In the data rows, the value 128 means zero.
Here are some points, each followed by its number:
[156 147 118  97 133 160 170 109 162 144 128 158 149 133 122 100] 0
[156 124 135 142 101  78 161  77 201 122 112 124 146  85 127 136] 1
[136  91 103  71 133  81  57 159 158 151 116 105 111 107  79 116] 2
[117 106 141  67 123 103 105 137 106 109 100 155  93 165  73  91] 3
[ 99  64 196 186 173 124  72 167  10 145  77 164  34 189  89 143] 4
[155 163 131 145 125 156 138 175 110  78 174 166 119 145 168 136] 5
[107 135 126 241 129 163 137 165  26  71 112 143 147 204 163 156] 6
[157  95 127 115 137  81  92 143 124 110  68 167  88 173  71 145] 7
[133 115 164 107 141 108 115 132  76 100  77 182  77 203  82 109] 8
[140 121 136 108 137 158 151  93 155 177 129 126 143  96 131 121] 9
[103  74 215 183 177 149 100 167   0 126  41 187  33 220  82 152] 10
[120 124 129  68 140 154 136  98 161 182 164 115 167  89 137 110] 11
[169 135 141 142 154 150 176 121 118 131  93 178 131 182 126 123] 12
[108 219  35 104  84 147 157 134 155  39 170 100 192 156 173 124] 13
[141 147 104  60 130 146 162  96 190 155 156 125 169 104 124 105] 14
[ 69 176  57 122  90 145 118 101 154 118 197  45 192  88 180  98] 15
[121 217  60 133 102 158 166 154 118  14 150 135 175 205 172 145] 16
[171 122 152 177 116  87 162  85 168 120  86 154 130 113 137 161] 17
[115 156 111 229 127 164 159 168  30  50 115 153 151 229 163 155] 18
[ 90  72 163 116 144 116  52 150  78 178 118 104  75 118  88 102] 19
[133 128 137  85 140 158 146 100 163 175 150 126 155 106 135  99] 20
[111 176  78   7 105  69 144  57 255 135 198  46 195   8 143 117] 21
[170 156 159 166 164 157 210 139  82  90  76 212 118 242 138 143] 22
[121 190  94  44 112 163 167 144 177  99 215  94 184  79 169 116] 23
[156  95 110  86 123  82  84 148 143 120  90 147  96 148  61 133] 24
[137 125 127 125 110  79 154  79 219 137 123  97 161  61 124 135] 25
[129 102 148 158 126  84 134  82 175 167 122  87 144  58 129 143] 26
[114 162 133 129 126 152 134 162 130 119 188 104 131  99 177 141] 27
[140  59 150 151 154  97  59 161  83 162  73 146  74 143  72 149] 28
[ 82 192  38 100  80 146 146 105 168  94 193  53 197 100 172 105] 29
[114 171  97 201 117 160 148 141  66  61 135 123 160 185 177 145] 30
[ 73 159  78 167 106 143 100 103 128 128 184  70 169  96 189 118] 31
[107 139 112 223 126 159 134 149  42  79 125 134 149 187 166 155] 32
[180 151 119 115  94  82 187  77 220  94 100 141 154  95 119 141] 33
[153  69 129 128 139  91  67 154 107 146  80 148  86 151  72 141] 34
[ 82  42 190 195 160 120  48 162  18 176 111 131  30 128  86 126] 35
[ 92 226  12  54  75 147 165 111 187  60 193  74 223 127 162  92] 36
[ 90  63 168 137 155 114  51 153  63 179 118 107  62 119  89  99] 37
[114 164  97 194 118 153 138 147  63  60 140 127 155 191 169 144] 38
[123  82 170 194 164 169 118 124  78 206 117 137 102 118 144 134] 39
[ 52 139  80 174 115 142  72 101 121 163 194  54 162  71 191 110] 40
[151  76 123 106 132  88  74 151 123 137  83 149  87 148  64 133] 41
[ 99 127 143 193 128 165  94 164  91 147 182 107  90  81 170 152] 42
[139  75 119  94 135  88  66 153 123 156  94 124 100 118  64 119] 43
[136  70 185 228 147  99 121  95 106 176  95 141 108  88 145 181] 44
[135  64 127 120 143  94  55 166 116 168  93 116  95 121  70 132] 45
[ 67 163  65 143  96 143 105 102 141 129 195  54 178  87 188 101] 46
[105 166 118  83 116 157 137 161 151 133 200  60 154  67 168 131] 47
[131 162 134 148 122 152 132 166 115 105 179 126 118 119 175 141] 48
[140  49 145 152 154  96  54 165  86 168  77 137  74 137  72 151] 49
[120  39 151 176 165 106  36 170  70 197  84 117  73 115  79 144] 50
[137  91 186 213 168 175 128 141  68 195  89 163  95 154 142 151] 51
[133 143 134  59 125 109 141 139 112  85  84 174  91 195  69  97] 52
[134 100 153 139 159 171 130 111 120 196 128 129 132 113 142 109] 53
[ 77 182  50 117  87 145 130 104 154 107 195  56 192  96 177 106] 54
[ 81  60 161 108 153 120  47 148  77 194 129  80  81  93  91  97] 55
Which five points above are nearest to each new point? Their numbers follow each, smallest number first.
[175 157 116 102  88  80 188  75 228  97 110 130 161  91 116 132] 1 14 17 25 33
[170 121 163 191 121  87 164  83 156 117  89 157 120 120 141 158] 1 12 17 33 44
[121 101 143  75 128 107 102 138 104 119  98 153  91 159  77  94] 3 8 24 41 52
[126 111 153  78 130 111 107 134  96 117  93 159  97 170  68  91] 3 7 8 41 52
[175 154 106 105  97  78 187  79 233  94 112 129 164  89 122 137] 1 14 17 25 33
[133 157  93  29 124 142 192  83 216 146 183 105 185  87 133 121] 0 11 14 20 23
[ 92 167  82 172  98 143 122 119 110  90 173  94 166 134 189 126] 30 31 46 48 54
[160 132 146 141 141 159 166 110 118 149  94 166 126 157 131 119] 0 9 12 17 53
[ 65 101 124 244 133 170  59 142  50 142 154 113 128 122 163 154] 6 32 39 40 42
[103  74 195 178 167 124  75 165  21 141  75 166  44 183  92 139] 4 10 28 35 49
[132 119 184 136 160 121 139 150  50  80  58 197  72 244  90 127] 7 8 10 22 52
[108  67 162 186 173 168 106 112  84 216 138 112 106  87 139 130] 39 42 44 51 53
[177 159 108  96  90  80 196  77 236  92 103 134 165  96 122 126] 1 14 17 25 33
[131 132 112 112  98  83 149  82 222 135 142  80 169  56 125 134] 1 14 25 26 33
[168 152 134 131 150 161 189 119 127 124  96 178 132 188 127 122] 0 5 12 22 52
[140  72 182 220 147  97 127  93 120 168  97 132 110  95 146 166] 17 26 39 44 51
[138  72 190 222 148 100 122  95 109 177  90 140 108  85 144 169] 17 26 39 44 51
[132  92 173 182 160 168 123 125  89 202 111 141 111 122 139 129] 9 39 44 51 53
[133  99 103  65 136  77  64 155 161 154 120 100 108 101  73 112] 2 24 41 43 45
[169 133 155 165 114  83 169  83 174 115  87 155 124 116 137 159] 1 17 25 26 33
[ 93 127 143 166 136 158  93 158 111 160 200  80 103  58 181 146] 27 40 42 47 48
[158 110 174 202 129  88 151  91 143 139  79 157 116 113 145 164] 1 12 17 26 44
[179 156 116 126  89  80 193  79 220  85  91 150 151 106 122 146] 0 1 17 25 33
[ 99 128 143 205 131 168  98 182  79 139 170 122  79 101 168 151] 5 27 39 42 48
[113 178  76   7 101  70 141  64 255 127 191  59 194  10 138 105] 14 21 23 25 29
[133 145 137  69 128 107 151 138 102  78  79 178  91 205  71  97] 3 7 8 24 52
[134  67 195 235 153 104 126 101 100 175  89 139 102  90 144 181] 17 26 39 44 51
[137 143 130  57 129 112 154 140 108  85  75 176  95 210  63 104] 3 7 8 24 52
[ 98 128 140 194 129 165  95 171  90 148 187 109  90  81 178 153] 5 27 39 42 48
[125  78 194 239 176 183 127 153  44 206  86 161  84 160 139 162] 4 10 39 44 51
[ 87 126 123  98 134 151 100 153 136 166 218  27 135  18 164 123] 27 31 40 46 47
[161 117  87  57 114  76 104 145 168 113 104 140 100 140  61 124] 2 7 24 41 43
[129 111 182 142 157 124 126 141  50 100  60 197  70 228  97 124] 4 7 8 10 22
[113 178  70  18  98  63 138  64 255 125 189  49 201  10 138 108] 14 21 23 25 29
[101 137 101  60 111  77 121  74 255 163 185  37 173   0 131 116] 11 14 21 25 26
[ 96 157 108  66 116 153 132 156 158 144 215  46 161  52 164 117] 15 23 27 47 54
[181 160 117 108  86  84 194  78 228  85  97 140 155  99 125 137] 0 1 17 25 33
[ 89 120 117 101 129 158  95 152 141 164 225  23 137   6 161 125] 27 31 40 46 47
[144  84 183 221 145  97 134  95 113 168  86 142 111 102 143 172] 17 26 39 44 51
[135 191 103  67 101 153 157 153 164  79 207 118 165 108 158 128] 13 23 27 47 48
[137  99 158 137 155 167 125 123 112 195 117 147 128 123 136 104] 9 20 39 51 53
[121 220  58 129 105 159 168 156 113  19 147 147 175 201 175 139] 5 13 16 30 38
[115 193  98  36 106 159 168 143 175 104 211  81 175  81 158 124] 14 23 29 47 54
[186 182  98  77  76  84 214  80 246  70  94 136 179 101 120 131] 0 1 14 25 33
[180 155 118 104  87  84 194  80 230  91  99 137 159 101 115 130] 1 14 17 25 33
[125 162  92  29 114 133 175  77 210 140 178 104 182  88 124 109] 11 14 20 21 23
[134 147 108  51 130 146 166  92 191 153 169 117 176  97 126 105] 0 9 11 14 20
[150  82 194 235 147 116 142 102  95 158  68 161 103 123 144 182] 12 17 39 44 51
[125 118 136  73 117 100 118 128 115 111 105 151  97 148  71  89] 3 8 24 41 52
[201 196 149 176 120 112 226 129 146  37  23 223 128 215 139 162] 12 17 22 33 52
[128  98 176 131 157 116  97 146  59 116  79 176  65 197  94 113] 3 4 7 8 28
[154 109 161 188 118  77 153  83 164 135  90 144 122 104 142 161] 1 17 25 26 44
[ 93 122 148 202 124 174  92 173  84 152 182 107  88  78 166 146] 27 39 42 48 53
[134 180 129  49 121 117 193 152 107  49  59 191 101 248  67 119] 3 8 12 22 52
[141  83 185 224 145  98 130  98 109 174  87 137 110  96 143 171] 17 26 39 44 51
[183 135 158 181 124  88 171  85 160 107  69 180 118 133 135 163] 1 12 17 33 44
